A single turn carries every row of the set below to another of its rows. Some are shown first; where does it send the rows asked next?
Q_120: -12, 15, 23, -9, -10, 15, 20, -11, -10, 28, -20, 44, -16, -2, -37, 21, 13, 2, 19, 4, 4, -6, -29, -16, -14, -9
Q_869: 34, -3, 14, 27, -3, -19, 54, -19, -12, 25, 7, 10, 13, -34, -31, -6, 10, 33, 14, 20, -3, 24, -15, 13, 10, -7
Q_298: 0, -6, 11, 12, -7, 13, 3, 20, 10, -9, -16, 26, -2, -11, -3, 31, -11, 5, -21, 58, 16, -14, -16, -33, 28, -5
Q_661: 0, -18, -2, -57, -10, 5, 30, 5, 23, 26, 5, -9, -7, 8, -17, -12, 16, -10, -8, 29, -6, 8, -13, -13, -11, -15
Q_235: 22, 10, 8, 45, 26, 51, -3, 3, -10, 10, 16, 12, 14, -20, -28, 15, 17, 19, 0, 16, -6, 30, -8, -9, 16, 24
Q_231: 53, 11, 15, 7, 14, 20, 50, -3, 17, 23, -2, 3, 35, -43, -8, 2, 8, 5, 27, 4, -19, 11, -21, -23, -15, -7
Q_920: 25, 22, 5, 7, 4, -12, 12, -3, 18, 35, 11, 0, 2, -32, -21, 21, 8, 25, 52, 12, -3, -10, -28, 0, -27, -41
Q_462: 18, 15, 17, -21, -8, -13, 11, 4, 14, -5, 15, 6, -5, -12, -38, -22, -19, -5, 58, 25, 15, -12, -1, 17, -15, -21
Q_19: 27, 11, -35, -2, -1, 5, 34, 18, 35, 45, -15, 24, 36, -10, 11, -4, 16, -9, 19, 5, 30, -8, -10, -21, -6, 8
Q_171: 22, -26, 1, -26, 17, 14, 18, 25, -7, 6, -24, -17, -14, -38, -11, -7, -1, 23, -17, -3, 11, -2, 9, -39, 19, 2
Q_63: 20, 39, -3, 14, 30, -12, -5, 10, -8, -7, -1, 5, -48, -34, -17, 3, 9, -14, 9, 10, 10, 15, 5, -10, 1, -9
Q_587: 17, 15, -3, -45, 26, 7, -18, -11, 1, 9, -3, 11, -3, -24, -15, -21, 5, -19, 2, 14, -15, 19, -22, 18, -30, 7
Q_535: 16, -14, -13, -12, 7, -21, -12, -6, 37, 17, 10, 26, -13, -12, 0, 19, 10, 11, 12, 57, 29, 33, -4, 13, -33, 17
Q_80: 19, -20, 31, 9, 11, -17, 5, 0, -11, -6, -12, -19, -26, -5, -46, 4, -28, 23, 42, 31, 14, 4, -2, -15, -16, -2
Q_379: -15, -42, 9, -16, 16, 0, -12, 20, 18, 5, 2, 0, -13, -41, 27, -4, -14, 20, 16, 17, 20, 0, -13, 10, 4, 2
Q_355: 31, 24, -3, -38, 17, 12, 1, 10, 11, 40, 14, 4, 13, -17, -15, 11, -11, 24, 26, 30, 6, 61, 8, 1, -28, 17
Q_876: 14, 26, -4, 5, 32, -4, -5, -1, -6, 31, -38, -21, -23, -23, -42, -1, -14, 17, -7, 5, 3, -5, -22, -29, -13, -7
Q_800: 3, 38, -21, 17, -14, -1, -6, -19, 38, 17, -9, 21, -16, -9, -25, 7, 1, 15, 40, 15, 40, 39, -14, 4, 3, 19
Q_704: 40, 34, -15, 3, -11, 40, 14, -21, 22, 21, -23, 1, 20, -17, -56, 12, 28, 19, 22, 40, 11, 23, -3, -25, 3, -3
Q_380: 9, -4, -5, 8, 9, 5, -1, 33, 3, 13, 20, 18, -8, 8, -8, -16, 18, 22, -9, 54, 46, 25, 28, -12, -9, 14
Q_536: 11, 7, -21, 3, 31, 23, -9, 2, 19, 26, 4, -2, -1, -11, 5, -24, -10, 37, -21, 5, -33, 12, -11, -6, -24, -5
Q_636: 18, -5, -7, 42, -14, 20, 18, -1, 4, 2, -5, 15, 19, 0, -11, 22, -1, 42, 0, 28, -9, 2, 9, 9, 49, 5
Q_871: -6, 12, -15, -19, 15, 6, -20, 21, -1, -12, 15, 8, -6, -17, 0, -6, 33, -9, -6, 30, 11, 17, 18, 26, -2, -20
Q_320: 25, 15, 1, -3, -7, 13, 3, 20, 29, 10, -45, -13, -37, -29, -18, -16, 15, 10, 7, 52, -5, -8, -36, -1, 5, -16
Q_605: 19, 4, 7, -22, 9, -13, 9, 4, 15, -13, 14, 28, -12, -49, -41, 15, -19, -3, -12, 30, 2, -31, -9, -2, -2, 17
Q_940: 13, 2, 0, -13, -11, 23, 21, -5, -6, -15, -9, 37, -9, 6, -40, 23, 14, -5, 23, 28, 11, 15, -7, 30, 43, 12
Q_262: 12, -28, 7, 7, 21, 6, 30, -5, 8, 24, -29, -9, 1, -21, -1, 2, 17, 4, 21, 71, -9, 19, 20, 7, -22, 26
Q_130: 11, 8, -26, -13, -5, 14, -23, 13, 18, -15, -22, -12, 14, -1, 1, -9, -11, -23, 26, 8, -10, -29, -4, 1, -15, 23
Q_387: 30, -13, -13, 2, -45, 11, 17, -1, 26, 30, 16, 17, -15, -30, -8, -12, -18, 28, -14, 33, 11, 9, -6, -9, -38, 19
Q_218: 15, 24, 10, 8, 44, 27, -4, 26, -2, 17, 3, 13, -2, -13, -25, 49, 2, -13, 17, 4, 18, 26, -7, -31, -1, -11
Q_754: 27, -22, -16, 31, 2, 17, 47, 9, 9, 31, -23, -16, 26, -3, 9, 16, 11, 12, 6, 17, -4, -11, -26, -19, -16, 28
Q_62: 20, 24, -8, 11, -26, 14, 15, 7, -3, 27, -21, -20, 26, 12, 23, 0, -6, 21, 22, 22, -9, 55, -8, -7, 5, 9
Q_140: 5, 7, -12, 21, -8, 15, 10, 24, -4, 9, 11, 1, 20, 3, -17, -4, 16, 17, -13, -16, 33, 30, 14, -14, 13, 41
Q_539: 5, 36, 18, -30, 14, 6, 33, 14, 13, -8, -28, -23, 10, -10, -9, 32, -16, 5, 35, 23, -1, 6, -27, -9, 31, 2
Q_999: 16, -38, 2, 1, -6, 32, 32, 13, 15, -5, -24, -14, 26, -1, -8, -24, -3, -8, 21, 45, 28, -10, 1, -7, -4, 38
Q_333: 26, -13, -15, -5, -22, -4, 24, 2, 27, -2, 1, 34, 1, 3, 5, -4, 7, 10, 32, -2, 41, 26, 20, -1, 28, 29
Q_915: -2, -15, -10, -22, -11, 37, 33, -26, 21, 9, 24, 1, 24, -22, -8, 18, -16, 36, 33, -6, 21, 17, 1, -1, 1, 22
Q_7: 30, 18, -2, 27, 11, 41, 26, 7, 21, 4, -15, 25, -9, -8, -12, 24, -39, 49, 40, 29, 7, -3, -23, 13, 1, 16
Q_716: 21, 12, 25, -7, 16, 44, 5, 25, -11, 24, -24, 4, 32, -14, -21, 16, -20, 17, 12, 26, 7, 1, 0, -43, 31, -16
Q_610: 25, 10, 2, -7, -10, 20, -19, 14, 13, 7, 21, 19, 46, -14, -25, 11, -11, 13, 33, 13, 19, -18, -37, -10, 4, -31
Q_859: 46, -19, -37, -2, 31, 10, 19, 24, 36, 6, 4, -16, 0, 14, 1, -20, -26, 27, 12, 29, 11, 17, 11, 6, 8, 11
Q_714: -10, -12, -8, 3, -31, -11, -5, 9, 5, -4, -4, -20, 2, 0, -15, -3, -12, 3, 31, 53, 22, -26, -8, 28, -12, 16

Q_355 turns into Q_536
Q_716 turns into Q_636
Q_62 turns into Q_859
And these:
Q_661 turns into Q_320
Q_231 turns into Q_754
Q_235 turns into Q_140
Q_262 turns into Q_130

